(in the rows, 128 means zero)
One hidden turn or mirror swaps the rows below in pairs. Which row is each named row swapped with?
Nog: [131 117 144 139 122 149 143 168  99  94  98 130 103 141 126 118]
Sape: [138 107 136 147 129 144 132 160 105  93  95 138  99 117 132 127]
kab: [102 145 112 110 140 125 135 124 138 145 105 111 146 159 104 129]
sibas: [102 145 121 109 147 128 138 125 138 145 100 110 142 152 106 130]
Morum: [128 121 125 145  76 105 122 139 125 149 126 140 115 131 142  96]
sem: [132 119 144 146 128 146 149 165 105  98 104 135  93 130 128 126]
Dul: [144 115 157 142 123 146 135 165 111 100  86 132 103 135 124 120]
tibo: [135 144 113 151 141 113 108 134 137 122 161 136 147 148 132 115]
ganas: [133 115 154 139 127 152 136 165 105 100 102 144 110 128 135 111]
Bodo: [129 148 117 125 100 140 128 112 135 139 114 143 130 177 123 163]
Tobav: [131 107 139 149 118 152 137 163 107 100  95 137  93 133 132 125]
sesu: [149 118 122 131 140 133  79 123 133 133 101 123 119 144  92 154]
bef: [134 141 120 149 144 113 108 130 134 113 162 138 149 148 124 116]
pelon: [123 128 147 131 147 126 102 103 119 109 118 138 152 121 120 154]
setep: [138 108 143 144 126 151 141 172 110 100  95 138  98 133 123 124]
sase: [121 127 152 127 143 119 104 111 125 110 120 131 152 126 121 160]
Fopu: [119 126 152 129 145 123 103 106 126 113 120 133 150 121 119 156]
teno: [ 99 143 118 109 149 124 139 128 144 143 100 112 137 149 108 136]
visiz: [151 119 129 129 138 125  79 118 121 132 100 121 120 136  92 149]
kiba: [131 112 128 156  79  96 118 134 133 144 114 124 124 130 138  98]
Gof: [144 132  94 118 116 136 114 166 142 110 106 159 141 140 145 152]
zuv: [123 109 125 153  87  98 135 126 122 138 119 131 126 126 138  91]
mar: [127 116 122 154  83  95 132 134 128 146 122 129 126 126 129  95]
gufaz: [144 130  92 121 116 140 107 167 147 120  95 153 140 141 140 149]
Pubi: [145 140  97 116 120 142 110 166 134 108 101 156 142 138 138 149]
zezo: [141 139  96 116 113 142 111 164 144 111 100 158 139 143 137 154]
vozo: [125 146 115 121 102 141 131 111 134 143 115 145 124 174 123 164]
Ves: [134 108 144 150 123 150 139 161 105  99  90 139 104 128 124 113]
Vavi: [156 125 124 134 135 134  86 109 132 133 102 127 113 139  89 146]
fefas: [126 120 112 156  88 103 143 125 129 144 120 132 120 135 141  94]
tura: [125 126 132 146  79  90 130 135 125 146 120 122 116 133 130  97]
far: [122 145 112 122 106 139 129 112 138 144 115 145 123 173 130 163]
Seru: [102 146 117 104 142 125 144 121 142 143 100 112 135 148 111 134]
Lum: [106 147 118 113 137 132 141 125 140 151  99 109 137 164 112 130]
favo: [139 114 149 146 129 149 133 165 108 101  87 138  99 137 129 114]
dovur: [123 122 123 147  85  90 126 135 122 148 117 129 116 129 134  93]
dato: [124 110 122 151  84  96 133 136 126 147 120 129 110 130 136  99]
Bido: [155 123 118 135 134 129  87 113 130 135 100 129 118 145  84 147]
Mub: [138 115 123 157  81  97 132 126 132 145 110 136 124 123 135  98]
Ramam: [154 122 123 130 135 130  84 117 131 141 101 125 114 145  89 151]
rizad: [132 144 113 157 138 119 111 135 132 112 161 142 149 144 128 115]
ribub: [131 140 112 148 147 116 112 137 125 115 161 133 147 146 118 111]

Swapped with tura: Dul
Swapped with Lum: visiz
Swapped with sibas: Ramam
Swapped with Pubi: tibo

